In the data rows, the value 128 means zero.
Some points, each followed by its number:
135:125:123:129:125:118:104:122:151:128:133:153:130:87:150:131:119:106:146:135:114:131:168:124:135:133:125:100:132:101:134:132:187:133:118:132:115:104:144:113:118:128:130:122:118:156:114:73:112:99:132:128:74:126:137:141:149:137:109:118:122:120:123:88:128:118:101:150:122:127:123:153:138:148 0
150:191:115:143:164:138:117:103:153:125:125:133:130:113:141:128:112:143:155:138:144:160:116:101:174:116:94:79:122:112:111:120:149:119:92:144:96:118:136:114:109:139:139:154:126:129:128:105:125:120:108:126:123:98:156:134:125:134:154:153:96:135:122:107:141:114:109:129:130:130:140:123:120:154 1
136:97:132:155:148:135:119:145:103:127:132:128:129:149:154:128:96:132:156:140:124:107:114:157:131:124:130:132:131:132:107:83:129:98:125:128:164:129:127:145:125:121:115:153:176:143:160:144:112:145:124:153:145:118:108:104:135:114:128:126:123:108:148:141:125:131:136:117:148:167:125:103:132:105 2
145:120:158:144:110:99:77:105:151:90:130:135:108:106:167:83:132:185:145:168:147:118:100:106:202:120:60:168:154:129:126:131:113:145:115:147:132:173:93:96:84:135:195:142:102:62:154:171:126:203:112:161:160:141:85:99:160:144:110:105:133:174:121:100:109:114:131:113:171:154:141:78:134:113 3
121:116:126:172:144:141:92:152:143:129:82:112:131:112:94:175:143:123:139:104:163:150:167:106:153:119:87:170:131:72:104:161:142:173:81:119:102:84:118:183:93:113:141:123:126:121:110:97:106:82:126:127:86:112:106:146:71:128:106:155:99:121:135:24:82:125:140:139:71:130:158:147:119:107 4
130:135:130:168:141:138:176:136:69:136:124:130:127:139:96:118:101:147:109:134:132:114:156:86:107:112:143:113:99:142:113:120:150:122:136:92:130:155:111:145:144:137:110:134:139:154:100:136:147:84:106:101:104:148:138:103:142:129:106:122:137:119:123:146:158:164:144:105:195:123:116:118:45:128 5
139:133:136:147:157:139:111:130:128:93:140:149:115:118:149:96:123:133:121:147:125:107:117:150:158:125:101:150:131:120:117:103:93:100:131:145:139:136:146:145:109:139:164:131:197:108:144:134:99:159:133:165:145:138:127:89:133:117:136:122:109:127:150:121:145:142:151:90:138:181:118:117:142:96 6
123:165:78:110:94:149:140:95:120:148:86:147:116:121:143:115:112:136:118:141:133:141:147:87:152:117:132:106:117:153:107:130:128:104:100:115:151:161:141:175:100:86:168:94:100:145:147:118:162:144:98:133:114:164:91:59:118:117:211:159:77:139:91:135:142:117:108:121:93:127:91:111:94:135 7
134:109:112:116:89:114:117:148:138:110:94:90:117:102:101:137:87:114:119:101:126:137:148:121:138:119:136:139:124:113:120:177:93:132:185:150:119:122:94:121:112:153:116:129:127:94:126:111:116:107:162:98:128:113:97:110:137:128:146:119:172:129:117:159:79:119:153:158:145:165:127:104:157:94 8
122:129:118:96:81:147:151:124:135:150:126:148:127:121:150:98:120:134:124:162:133:132:140:147:111:134:144:99:132:109:120:94:139:120:113:118:162:126:116:159:152:98:157:106:151:119:125:136:146:133:92:118:112:146:119:111:103:155:157:130:143:134:132:131:161:112:123:136:89:87:127:111:140:101 9
122:127:111:110:111:148:147:128:136:143:152:110:113:176:108:129:133:110:149:76:101:131:144:157:118:115:112:141:125:122:121:119:107:132:131:140:115:120:97:113:135:152:113:151:134:146:113:117:108:132:120:159:154:132:139:127:109:89:189:118:171:136:101:113:121:118:130:137:170:114:113:120:156:112 10
132:92:98:154:164:155:129:153:215:120:153:137:158:126:189:113:145:175:99:149:99:90:164:111:174:144:84:102:191:170:136:134:128:128:148:104:152:103:140:142:115:168:141:129:78:94:89:135:41:85:157:126:128:184:64:99:187:124:109:141:137:118:181:110:107:137:119:152:110:90:117:122:133:224 11
124:103:122:96:99:153:146:120:139:153:123:121:109:118:154:110:123:122:128:148:143:131:123:168:89:141:152:97:140:100:115:86:152:131:127:114:159:112:100:155:153:75:130:115:149:125:119:138:124:111:85:123:133:139:121:124:99:168:108:113:169:164:129:147:164:108:101:140:91:75:123:111:137:99 12
149:182:75:165:168:134:153:150:90:105:100:113:173:159:122:111:84:145:61:137:121:126:127:94:170:157:120:113:94:116:48:138:111:122:123:172:129:175:107:115:84:133:148:149:144:135:105:130:93:93:109:111:116:140:97:157:112:97:152:101:143:136:77:108:89:141:79:106:165:129:124:138:129:133 13
129:129:213:131:150:105:148:125:135:94:131:116:108:120:90:115:138:177:146:140:163:65:113:115:63:129:145:151:167:141:181:129:116:119:79:104:137:109:190:127:149:112:104:103:122:135:138:127:159:140:123:93:140:99:147:222:146:117:101:151:118:113:146:128:139:97:179:147:137:83:110:185:131:154 14
121:135:99:105:89:148:154:132:88:116:116:121:110:112:148:128:113:115:125:134:121:141:129:115:134:116:129:111:136:150:124:140:132:128:120:128:138:129:150:153:121:113:132:118:120:130:159:128:140:169:125:126:118:152:124:129:137:134:172:134:97:138:117:142:148:119:139:137:132:110:114:126:118:129 15
113:118:122:149:119:136:136:155:149:137:182:128:114:157:119:143:111:132:156:103:135:160:99:154:134:154:161:152:114:138:129:166:112:162:136:138:102:183:132:133:148:127:116:126:129:137:135:128:108:127:108:152:163:127:148:130:79:148:122:186:126:137:135:143:154:149:123:124:112:131:124:135:93:139 16
140:130:192:136:151:99:136:68:141:89:96:123:95:96:96:134:159:167:90:146:146:98:108:122:94:132:136:159:150:133:163:121:117:130:112:101:164:90:197:123:123:131:101:72:124:129:151:112:146:132:127:117:137:123:132:244:146:110:120:148:129:109:127:124:146:102:168:148:111:76:119:192:138:120 17
134:132:169:128:157:88:129:144:122:106:133:121:104:106:104:100:135:159:122:133:159:89:133:118:98:131:143:148:158:136:148:133:132:127:91:120:122:94:184:116:133:118:134:96:124:135:137:132:149:143:133:106:124:127:149:181:143:113:105:123:146:104:140:102:140:117:167:128:134:99:124:170:131:127 18
131:122:171:116:143:125:132:82:150:99:94:139:107:109:102:131:148:130:91:145:154:149:113:139:103:131:136:149:137:131:149:122:135:131:120:105:150:89:182:132:119:123:113:108:115:133:170:114:136:138:124:136:135:99:134:217:130:110:123:139:132:137:135:126:160:113:165:149:140:87:117:160:136:121 19
141:112:151:136:163:103:124:145:95:147:134:151:130:137:115:137:133:133:150:150:136:119:108:174:86:143:148:104:74:96:151:138:152:91:129:127:156:93:131:118:131:143:65:99:134:136:124:111:133:113:168:108:128:156:135:121:153:106:48:83:116:94:114:100:139:130:153:160:129:105:159:144:115:149 20
128:156:166:107:38:96:132:113:124:139:140:123:143:117:133:133:98:77:161:129:142:143:134:115:123:103:126:95:131:135:128:165:123:147:134:127:93:148:157:195:111:95:144:83:125:138:136:163:157:121:123:113:82:135:133:90:154:131:171:139:101:125:142:126:138:150:105:133:114:105:141:144:144:131 21
131:119:141:134:155:108:142:152:99:144:134:141:120:129:123:141:130:131:146:144:142:142:129:169:97:139:153:119:92:103:146:135:149:102:128:124:140:104:132:117:129:141:82:106:132:133:125:117:128:116:159:111:120:150:134:121:159:122:72:90:132:105:111:103:133:128:147:151:133:112:150:142:119:142 22
124:98:120:187:177:125:165:138:82:151:171:112:125:141:174:146:90:161:103:115:136:75:63:116:135:110:103:142:127:179:109:71:160:105:162:150:106:129:107:120:112:116:115:155:115:122:131:175:125:154:138:114:155:124:122:101:101:100:110:226:96:137:136:135:74:166:122:147:85:202:164:113:97:126 23
Which two points above are nearest to each new point by angle? Their numbers follow each, nearest first.
110:122:105:123:165:166:133:147:98:125:119:114:152:157:134:126:145:126:137:109:107:132:139:155:145:140:101:128:105:119:121:123:109:127:141:112:124:142:119:113:109:136:124:171:135:154:121:105:120:148:112:120:127:129:144:124:123:108:170:124:154:141:110:118:132:129:113:134:145:142:100:148:120:120 10 13
142:120:116:87:137:150:121:123:178:140:143:94:142:130:203:115:166:158:144:148:129:124:188:152:142:120:102:121:153:124:143:91:118:131:109:115:161:142:112:153:160:158:136:141:87:89:115:144:112:162:151:121:142:123:65:120:143:133:92:113:118:118:174:164:131:132:92:148:111:113:121:113:168:155 11 3
142:113:118:131:145:131:138:146:123:119:124:102:124:116:150:135:144:120:95:128:107:107:97:134:131:113:165:173:128:113:122:115:117:113:150:134:151:106:127:101:96:171:114:134:128:117:155:147:167:150:140:140:153:139:126:116:116:84:138:135:98:127:131:192:102:118:125:115:80:187:145:127:115:64 23 2
148:144:98:112:52:148:135:89:138:180:96:139:139:125:125:134:128:42:140:137:113:129:104:69:128:144:111:114:146:157:134:99:162:166:157:110:146:116:125:111:131:13:156:108:157:149:128:74:52:59:65:135:134:147:115:175:128:111:103:89:151:149:73:150:144:122:94:91:104:80:41:154:141:141 12 0
140:100:109:114:81:100:125:153:83:102:87:94:139:91:99:147:85:102:106:87:121:138:153:120:133:119:124:142:105:103:121:179:106:133:179:124:111:112:112:135:85:153:107:130:127:94:140:160:143:111:171:94:129:102:110:144:134:134:132:116:162:125:143:151:118:119:161:145:138:218:133:122:148:124 8 4
136:123:142:155:138:135:167:132:86:139:127:138:118:145:100:129:111:142:121:136:131:116:157:103:118:135:137:131:114:125:123:116:149:129:140:97:130:141:117:118:145:162:117:129:130:158:86:123:122:93:119:112:114:151:140:119:139:128:96:123:139:116:121:141:147:158:139:124:182:124:125:115:62:126 5 22
137:114:121:104:150:151:128:142:121:135:91:121:126:134:135:153:116:113:121:116:120:132:141:104:120:115:101:96:142:123:96:85:109:139:143:125:122:134:129:119:152:133:149:134:101:94:118:133:159:161:135:117:103:106:116:121:116:152:81:146:118:125:164:130:101:120:144:92:112:117:112:106:122:121 23 4
142:108:114:131:148:130:140:147:119:116:124:100:123:115:153:134:144:122:90:128:104:104:91:137:130:112:169:179:128:114:123:112:116:107:154:135:155:104:127:97:95:175:110:135:126:114:155:149:171:156:140:142:153:141:124:114:114:76:144:138:92:126:135:203:94:118:126:114:75:191:147:129:112:56 23 2
108:91:105:147:99:105:126:151:147:155:155:115:112:141:120:138:107:122:115:103:150:141:125:119:132:142:163:152:115:125:126:140:132:164:131:126:116:161:143:149:132:122:123:135:128:143:140:118:90:122:128:150:137:135:114:132:77:142:124:159:128:138:136:108:140:132:115:142:107:132:129:128:126:108 16 4
118:104:125:130:136:135:117:146:113:150:116:146:116:126:112:127:140:118:99:104:138:134:156:114:119:118:124:94:149:120:65:106:116:142:141:131:132:122:122:112:143:129:166:128:137:107:113:151:179:128:163:126:101:99:127:130:124:113:97:138:116:117:172:96:89:151:143:92:100:101:135:120:151:125 4 23
137:124:133:146:147:142:106:133:135:96:141:155:114:121:152:101:123:136:123:150:141:118:119:152:157:127:94:150:129:120:122:111:97:112:112:145:135:141:149:138:122:117:154:124:160:118:141:135:110:147:131:184:138:127:113:106:133:115:115:113:124:107:118:113:140:136:142:92:139:160:127:101:143:96 6 2
139:112:121:131:141:133:139:146:125:117:125:107:124:116:146:131:141:121:101:129:110:112:101:134:129:111:159:173:129:117:118:116:116:117:149:133:153:105:129:103:99:165:118:133:127:119:150:145:162:147:139:141:149:136:127:118:119:88:134:132:106:125:127:182:107:118:126:117:88:177:142:129:117:73 23 2
140:114:116:113:160:158:109:129:166:145:135:107:144:132:129:128:196:96:148:127:140:115:174:150:148:137:93:120:165:144:146:131:126:133:95:121:99:92:140:137:134:155:128:131:113:98:104:145:115:123:151:123:114:136:118:138:127:128:127:97:110:113:150:122:100:133:101:117:113:93:150:120:150:169 11 4
102:157:105:69:152:175:105:112:170:159:115:97:173:138:141:118:213:96:156:146:118:149:232:139:138:155:102:116:179:159:120:125:166:124:114:123:89:105:135:128:164:150:139:163:107:71:82:135:116:140:176:140:102:125:120:141:106:209:114:75:118:114:160:124:89:113:66:121:129:110:149:112:162:216 11 0
108:154:111:75:144:169:112:115:164:155:112:110:165:136:136:117:202:95:149:146:119:151:220:141:138:148:112:117:171:157:123:125:159:118:118:122:94:105:136:131:156:149:135:151:102:80:85:131:116:134:168:135:106:126:126:143:109:188:106:75:121:116:158:124:90:118:76:123:122:112:151:118:158:208 11 0
137:105:124:135:124:116:106:152:107:143:124:153:116:140:71:112:155:130:114:68:141:135:168:115:96:109:96:101:180:114:51:91:108:104:148:133:109:104:101:115:158:141:145:111:114:81:110:133:197:128:187:129:100:104:114:148:96:110:92:142:130:107:185:74:76:159:148:74:80:67:158:119:135:103 4 18
121:97:143:172:98:124:141:166:116:152:147:122:122:133:112:125:103:136:136:123:147:156:149:113:112:133:149:139:88:111:137:168:150:128:151:100:124:142:44:149:191:132:111:135:137:165:93:101:154:109:129:115:133:155:123:109:137:117:96:127:138:121:150:146:112:177:137:139:213:146:107:125:101:136 5 22
126:118:80:137:172:162:103:133:96:139:94:112:150:123:155:148:170:134:134:133:114:130:129:112:138:117:113:125:141:122:112:149:127:124:132:131:137:126:139:93:130:132:145:158:119:166:137:107:127:105:129:124:120:136:113:117:132:138:130:119:133:132:138:118:108:117:106:112:121:117:113:88:129:113 13 11
111:100:103:168:101:101:130:131:125:149:146:122:110:122:120:130:96:161:145:95:123:113:100:131:129:149:202:154:115:102:138:128:108:164:127:131:126:202:145:148:153:122:107:130:136:158:123:86:85:104:128:138:119:135:105:124:61:169:96:150:119:97:136:113:146:109:116:165:94:133:126:158:144:115 16 4
106:159:119:134:113:117:142:120:133:83:122:130:147:135:82:167:118:116:136:124:127:188:100:102:138:116:104:132:79:148:143:129:130:127:136:136:105:133:122:104:123:115:136:124:128:129:161:164:105:115:116:129:128:124:150:149:137:151:141:136:91:148:91:136:143:131:128:146:126:138:122:129:111:126 1 16
124:199:115:148:123:113:116:97:131:115:142:128:163:95:109:130:130:97:177:144:69:167:134:77:157:113:99:83:115:87:123:109:161:131:89:145:106:105:142:68:127:130:136:142:121:165:148:103:102:91:119:129:102:107:167:132:166:189:145:162:92:140:110:99:141:114:123:138:112:135:118:128:118:143 1 0
133:174:175:112:85:106:131:95:146:146:140:140:145:134:150:138:108:114:161:154:142:110:132:107:143:102:124:106:130:147:131:142:118:137:111:114:98:150:164:202:112:102:148:81:97:141:119:173:155:122:97:114:111:138:136:46:159:156:186:148:101:152:147:118:154:159:114:131:98:146:125:126:124:145 21 7
127:166:124:152:83:73:32:102:126:157:143:101:155:124:113:136:118:108:162:140:132:124:82:105:142:198:152:99:181:128:138:147:113:176:129:140:125:169:50:116:95:113:158:140:126:125:165:173:138:220:112:138:156:117:119:149:143:137:145:137:129:163:138:104:79:142:127:127:238:118:105:96:151:141 3 21
134:104:147:141:153:119:153:130:126:146:154:140:115:158:129:140:99:170:110:125:117:103:114:130:148:114:103:149:131:160:110:157:139:144:171:127:121:115:111:111:116:126:132:129:112:124:104:145:125:138:131:98:132:133:151:127:109:136:92:182:156:138:105:141:101:157:118:139:73:97:125:105:80:165 23 16
